Turns in one plane each, and the order they were made in; the first pair answered
J:
[-1.51 -0.75  1.15  2.26  0.82  2.43  2.04  1.54  2.00 -1.73]  ->  [-0.15 -0.65 -0.07  1.94  1.72  3.51 -0.26 -0.93  1.33 -2.59]
[ 1.67 -1.63 -1.45 -0.35  1.01  1.74 -1.61 -0.72  0.90  0.60]  ->  [ 0.74 -1.45 -1.69 -1.14  0.89  0.00 -2.06 -0.50 -1.08  0.54]
[ 0.25  1.92  0.63 -0.01  0.42 -1.69  1.61  0.99 -0.56  0.11]  ->  [ 1.07  2.09  0.92  0.84 -0.03 -0.37  1.31  0.84  0.78 -0.03]
[-1.63  0.00 -1.67  0.02  1.24 -1.09 -1.34 -0.71 -4.30 -3.28]  ->  [-3.61  0.17  0.49  0.88 -0.12 -1.88  1.47  2.20 -2.35 -2.89]
P:
[-0.85  0.12  0.22  1.85  1.66  2.97 -0.66 -0.33  0.83 -1.89]  ->  [-2.82 -0.75 -0.44  0.97  1.11 -1.29 -0.29  0.57 -2.27 -2.12]
[-1.45 -0.13  0.34  1.01  0.87 -1.39  0.40  1.44  0.06 -0.92]  ->  [-0.72  0.26  1.31  0.91  0.52 -0.27  1.23  1.81  1.00 -0.17]
[ 2.63  0.52 -0.41 -0.79 -0.55 -0.31 -0.04 -1.94 -0.60  1.45]  ->  [ 2.53  0.24 -0.91 -0.57 -0.11  0.01 -0.78 -2.25 -1.20  1.00]
[ 2.20  0.05  0.45 -0.82 -0.72  1.01 -0.06  1.16  0.79  1.80]  ->  [ 1.03 -0.42 -0.87 -0.20  0.55  1.91 -1.46 -0.41 -0.10 -0.32]
C:
[ 0.21 -0.45 -2.88 -0.41 -0.25 -0.18 -0.08 -0.25 -0.17 -2.10]  ->  [ 0.77 -0.48 -2.84 -0.66 -0.61 -1.14  0.46  0.67 -0.76 -0.93]
[-2.53 -1.39 -2.54  2.01 -0.21 -2.48  0.93  0.15 -1.00  0.96]  ->  [-0.80 -0.74 -1.76  1.19 -1.94 -3.20  1.37  0.20 -0.04  2.93]
[-1.09 -0.10 -0.81  1.03 -0.28  1.19  1.10 -0.64 -0.21  0.73]  ->  [-1.57  0.04 -0.98  0.76 -0.64  0.52  0.62 -0.52  0.32  0.33]
A:
[-0.10 -1.07 -1.01  0.40 -0.02  0.57 -2.16 -1.63 -0.23 -1.11]  ->  [-0.54 -0.99  0.36  0.87 -0.42  1.58 -1.64 -1.16  1.36 -1.01]
[ 0.16  0.94 -1.58 -1.56 -1.81  0.56 -0.06 -1.75  1.03 -0.75]  ->  [-0.55  0.43 -0.65 -0.91 -1.91  0.63  1.04 -0.96  1.93 -1.43]
[-0.66 -2.04 -0.07 -3.04  0.27 -3.99  1.62  1.50 -0.90  2.03]  ->  [ 2.92 -1.54  0.05 -4.22  0.45 -1.71  0.16 -0.86  0.60  3.74]
[ 0.57  0.05 -2.26 -0.84  2.78 -2.75 -0.81  0.45 -1.18 -1.42]  ->  [ 2.98  0.88 -1.25 -0.58  2.70  0.88 -1.36 -0.86  1.52 -0.18]

Between the rows of a pair lie 2 to 3 turns.
[-3.02 -1.70  0.81  1.95  2.61 -0.46  1.21  0.17  0.66 -2.12]  ->  [ 2.48 -0.94 -0.37  0.87  2.55  2.25 -1.65 -2.53  1.17 -0.03] : A, A
[-4.43 -1.56 -2.03  1.69  1.68 -3.38  0.52  1.17 -3.30 -3.20]  ->  [-0.75 -1.09 -4.10 -0.36  1.22 -3.72 -1.61 -1.23 -4.65 -0.81] : J, A
[ 2.14  0.37 -1.30 -1.58 -3.05 -0.04 -0.48 -1.70 -0.54  2.65]  ->  [-2.27 -0.03  0.68  0.34 -2.55 -2.11  2.32  2.10  0.03  0.38] : A, A
[ 1.09  1.44  3.52  1.06 -0.20  3.49  1.43 -0.32  5.17  2.43]  ->  [ 0.92  0.90  2.33  1.69  1.53  4.84 -0.38 -1.41  4.56  0.19] : A, P, J
[ 0.00  0.07  1.51 -1.70 -1.77 -3.73  1.71  2.20 -0.09  2.14]  ->  [-0.09 -0.16 -1.50 -1.73 -0.04 -3.87 -1.72  0.06 -3.06  0.35] : P, A, A
